128 stands for zero in the data rows.
Here is a table of points, one per row:
161;119;122;122;164;126;174;160;114;109;104;174;131;135;141;148;123;148;126;100;141;134;144;149;144;147;110;128;103;131;170;135;092;112;136;160;200;144;137;116;149;133;113;156
104;122;162;143;140;122;116;148;160;100;117;124;131;122;111;069;121;142;082;118;140;154;149;112;141;105;110;063;141;085;111;110;110;098;116;132;098;153;134;127;148;112;113;155
103;113;116;105;144;153;124;148;109;125;154;119;123;130;135;141;130;147;075;121;104;120;146;068;081;133;113;184;141;092;121;129;115;093;081;164;140;115;109;141;099;139;112;146
119;098;133;143;150;133;168;057;116;124;147;126;089;117;142;127;134;147;144;127;093;125;143;149;135;149;112;172;155;118;107;074;103;110;126;137;161;101;133;124;146;077;116;137
116;114;081;153;171;085;085;131;130;121;174;107;158;129;113;160;136;096;154;114;160;170;111;112;146;106;113;129;137;095;120;122;112;104;168;118;127;086;096;084;093;124;153;148
124;174;105;132;132;142;107;096;053;132;092;152;149;091;137;117;130;104;133;147;158;127;083;122;131;150;140;111;095;110;137;076;133;147;128;120;134;109;120;155;138;151;144;144
141;117;126;087;129;135;143;091;158;139;114;152;155;136;134;139;114;140;132;157;137;139;134;143;132;074;156;096;148;149;142;091;159;067;129;114;148;147;140;163;125;154;161;095
082;157;132;131;129;135;097;144;143;151;122;154;099;089;150;119;125;086;134;093;105;142;156;131;085;141;142;110;099;152;145;132;151;142;138;105;134;149;136;110;099;106;132;108
139;162;134;098;137;140;128;153;131;143;150;133;106;143;138;116;133;144;140;151;106;131;150;090;153;146;143;105;152;172;151;090;157;135;151;140;125;093;083;124;144;124;122;097
137;152;096;099;124;090;092;087;149;143;095;081;103;151;131;118;134;152;099;139;123;134;088;126;107;146;143;105;130;114;145;108;138;142;131;142;135;152;141;070;134;160;130;104
108;124;182;147;140;099;108;103;095;102;148;143;136;151;136;137;141;137;165;169;154;156;165;109;163;100;148;129;114;136;144;150;109;143;067;125;105;175;118;113;076;120;094;122
155;151;082;145;152;184;146;090;104;116;158;104;138;170;103;109;153;099;164;111;137;062;140;104;122;102;115;102;101;140;103;155;154;104;142;130;094;168;175;121;135;123;113;142
124;087;136;075;126;136;121;127;092;128;136;130;093;139;083;120;067;100;127;125;117;120;099;206;126;110;117;122;148;150;128;126;133;150;136;140;115;118;122;112;080;155;093;147
142;144;129;095;140;133;142;140;149;145;140;150;100;133;139;122;141;098;150;138;109;125;146;141;125;152;151;101;153;111;131;131;074;155;090;131;085;136;136;116;147;169;155;103
103;117;110;126;088;139;135;146;123;134;160;124;127;115;091;143;176;089;163;135;176;104;133;110;162;113;112;145;139;132;120;146;113;112;157;129;140;157;205;135;131;129;124;127
150;144;138;147;134;134;136;088;142;131;133;131;089;102;129;124;128;088;078;143;157;133;138;118;139;158;140;146;139;178;153;149;139;133;136;121;127;103;121;121;129;115;152;149
149;087;134;143;126;140;101;133;134;165;090;149;137;132;126;114;125;093;136;170;148;123;143;158;085;079;119;145;089;142;143;140;103;105;137;170;129;099;079;142;144;147;128;089
162;149;147;143;134;124;095;136;139;144;145;151;151;140;087;125;122;153;133;087;102;086;142;129;093;144;151;146;094;141;126;093;139;141;134;117;146;125;137;111;090;122;150;099
115;122;087;131;121;156;143;127;109;115;154;123;136;155;081;120;120;150;127;122;139;193;144;144;165;158;110;154;091;085;117;158;124;112;175;120;087;135;149;125;142;124;108;068
098;161;124;130;141;133;129;107;103;125;086;125;088;177;138;203;119;142;128;098;094;122;151;124;132;087;108;138;158;097;116;141;109;117;128;101;133;127;092;131;160;128;163;142
122;118;195;130;129;168;100;113;153;121;151;115;142;127;143;133;175;098;129;108;131;096;076;125;172;127;110;106;132;096;114;162;113;104;174;134;141;182;083;135;097;115;105;086
092;104;121;157;120;122;122;140;155;096;130;168;147;133;118;119;114;143;139;102;148;118;135;102;162;138;099;151;140;144;094;133;167;148;090;131;126;166;079;125;161;147;113;148
108;112;182;155;132;122;122;159;102;110;130;100;138;135;109;141;131;132;083;112;156;114;147;134;156;107;166;146;134;131;107;065;118;163;136;130;125;160;137;139;148;139;128;130
110;117;172;154;080;123;132;142;098;190;131;097;141;131;123;082;101;150;130;119;145;158;148;113;146;153;100;114;141;139;100;129;111;102;119;125;148;171;121;122;143;130;172;153
162;119;130;065;116;105;136;150;117;117;102;109;157;128;157;099;133;127;151;113;114;138;138;122;135;098;108;181;132;130;099;092;115;130;140;108;114;148;099;138;133;118;113;180
131;131;085;138;129;128;100;094;190;141;134;155;143;154;144;129;129;134;090;153;144;136;128;129;094;141;125;146;138;163;127;093;127;187;139;125;134;148;140;126;130;114;137;107
112;097;107;118;151;111;163;167;114;092;146;103;088;146;171;147;144;134;148;118;109;149;090;092;112;144;101;093;077;152;095;134;108;111;136;109;141;117;120;131;095;130;163;091
147;130;123;142;129;131;090;143;113;136;150;153;093;085;135;119;147;166;094;162;090;127;094;189;141;078;147;149;101;152;137;149;150;114;136;119;098;145;133;116;137;146;170;148
111;126;139;142;139;152;129;127;117;138;163;135;151;133;132;125;133;160;138;122;145;136;085;105;123;110;101;096;142;144;096;168;106;158;161;123;124;079;166;139;131;142;102;133
138;154;148;081;126;063;125;099;150;147;150;142;108;149;142;119;124;107;131;137;126;124;136;128;136;142;144;150;088;106;130;152;151;146;137;139;131;109;139;171;147;100;147;147
138;140;124;105;058;103;135;127;142;125;115;152;098;102;073;143;145;145;149;147;121;104;126;093;089;144;155;094;130;149;133;110;128;131;148;132;126;131;087;113;135;110;130;150
154;121;142;152;121;124;080;152;104;104;147;108;181;129;167;148;110;140;140;125;141;123;137;144;071;163;103;137;156;129;160;125;116;107;129;130;078;173;129;134;184;112;119;144
085;111;136;114;131;130;146;142;154;115;095;100;151;123;145;110;121;181;141;116;158;079;129;130;127;148;166;185;136;133;160;142;096;106;129;062;117;133;125;129;136;137;113;140
135;137;143;097;122;130;146;090;152;133;147;137;167;087;138;143;118;099;089;143;098;122;154;127;136;156;137;101;087;113;130;137;141;139;134;116;095;096;126;112;138;175;140;146
123;129;133;147;117;165;133;134;122;108;153;124;144;182;136;115;130;096;134;110;148;193;096;137;114;118;191;134;146;136;099;166;120;105;156;119;135;094;154;136;133;121;112;140
169;124;145;123;113;085;151;136;102;114;086;126;145;085;149;121;132;135;092;103;155;130;146;087;123;096;101;147;182;136;106;141;119;115;132;116;110;128;148;088;127;131;109;112
139;145;102;140;124;127;124;140;143;129;102;145;105;105;147;114;066;147;144;147;160;076;141;129;144;143;142;105;148;105;135;139;141;134;142;134;120;094;137;150;087;104;156;100
159;148;134;133;138;137;093;133;154;126;134;118;101;085;084;135;072;105;147;137;104;143;095;091;132;130;129;124;135;121;139;137;127;170;087;116;148;140;139;175;152;119;133;103
101;103;136;116;169;132;129;111;116;116;099;106;128;076;138;147;142;153;157;113;139;143;152;152;087;146;124;134;153;123;102;143;177;119;130;163;174;129;139;125;148;139;122;142
143;150;131;139;142;134;169;166;141;108;118;097;098;142;141;144;135;137;104;175;145;098;154;165;095;127;100;130;134;085;095;136;150;146;132;090;186;123;104;120;146;129;094;146
140;133;138;142;149;129;149;136;148;149;070;134;151;140;084;140;136;145;130;158;091;140;130;099;124;149;137;110;107;125;144;137;144;149;147;133;086;135;136;164;087;104;145;158
107;170;092;135;102;125;128;130;125;102;092;096;146;124;126;151;132;119;125;117;097;126;153;201;150;149;114;144;129;164;086;130;098;106;090;189;139;108;131;155;083;128;111;122
148;061;093;144;123;085;092;137;080;154;096;148;111;143;135;125;138;100;119;145;095;113;109;115;144;163;160;101;117;115;135;136;156;113;094;106;136;108;137;152;144;141;096;106
133;152;147;095;133;135;139;146;140;137;123;143;165;144;088;121;138;101;133;154;112;125;086;134;135;147;127;146;141;147;143;137;154;134;072;119;136;094;133;064;146;095;160;100
090;123;130;143;115;068;164;115;113;097;146;102;140;128;110;096;131;119;125;103;093;117;117;170;087;095;099;112;130;152;168;128;110;119;127;139;147;102;124;168;131;129;114;113
120;102;131;132;074;195;086;103;123;107;140;105;138;159;148;125;162;151;162;113;127;141;149;108;165;103;105;105;101;124;166;147;118;162;142;128;145;078;183;117;131;124;121;142
103;110;111;132;142;133;182;150;120;135;135;109;137;091;159;158;077;140;106;117;097;119;103;117;138;086;164;134;125;128;116;126;114;145;126;167;131;133;134;084;156;078;103;140
151;132;138;144;125;133;139;136;173;166;113;141;089;132;134;143;136;138;138;095;160;137;112;172;134;123;106;131;095;143;147;085;161;086;082;118;078;094;135;148;127;145;104;139
143;151;136;160;111;127;153;138;151;139;131;148;108;139;146;114;122;100;145;148;095;134;094;102;125;142;140;159;149;073;157;121;155;142;138;142;134;143;138;118;087;178;144;146
153;137;080;128;119;138;152;131;132;155;152;132;150;101;134;124;152;146;097;124;154;137;134;144;131;133;146;100;145;108;150;143;145;187;088;119;133;141;083;164;093;107;148;108
Along one direction, these points spread out more than along any other. Take the direction at right angles to it along which they spread out most. Go by this last direction. How far along it is each point below, from 0 to 99? The average is 50, and the first point in the table lies past the average. One standard deviation of the points above along it is 16.
139;162;134;098;137;140;128;153;131;143;150;133;106;143;138;116;133;144;140;151;106;131;150;090;153;146;143;105;152;172;151;090;157;135;151;140;125;093;083;124;144;124;122;097 : 48
124;087;136;075;126;136;121;127;092;128;136;130;093;139;083;120;067;100;127;125;117;120;099;206;126;110;117;122;148;150;128;126;133;150;136;140;115;118;122;112;080;155;093;147 : 52
107;170;092;135;102;125;128;130;125;102;092;096;146;124;126;151;132;119;125;117;097;126;153;201;150;149;114;144;129;164;086;130;098;106;090;189;139;108;131;155;083;128;111;122 : 65
133;152;147;095;133;135;139;146;140;137;123;143;165;144;088;121;138;101;133;154;112;125;086;134;135;147;127;146;141;147;143;137;154;134;072;119;136;094;133;064;146;095;160;100 : 45
092;104;121;157;120;122;122;140;155;096;130;168;147;133;118;119;114;143;139;102;148;118;135;102;162;138;099;151;140;144;094;133;167;148;090;131;126;166;079;125;161;147;113;148 : 62
112;097;107;118;151;111;163;167;114;092;146;103;088;146;171;147;144;134;148;118;109;149;090;092;112;144;101;093;077;152;095;134;108;111;136;109;141;117;120;131;095;130;163;091 : 43
143;151;136;160;111;127;153;138;151;139;131;148;108;139;146;114;122;100;145;148;095;134;094;102;125;142;140;159;149;073;157;121;155;142;138;142;134;143;138;118;087;178;144;146 : 44
085;111;136;114;131;130;146;142;154;115;095;100;151;123;145;110;121;181;141;116;158;079;129;130;127;148;166;185;136;133;160;142;096;106;129;062;117;133;125;129;136;137;113;140 : 69
162;149;147;143;134;124;095;136;139;144;145;151;151;140;087;125;122;153;133;087;102;086;142;129;093;144;151;146;094;141;126;093;139;141;134;117;146;125;137;111;090;122;150;099 : 46
151;132;138;144;125;133;139;136;173;166;113;141;089;132;134;143;136;138;138;095;160;137;112;172;134;123;106;131;095;143;147;085;161;086;082;118;078;094;135;148;127;145;104;139 : 54
143;150;131;139;142;134;169;166;141;108;118;097;098;142;141;144;135;137;104;175;145;098;154;165;095;127;100;130;134;085;095;136;150;146;132;090;186;123;104;120;146;129;094;146 : 76
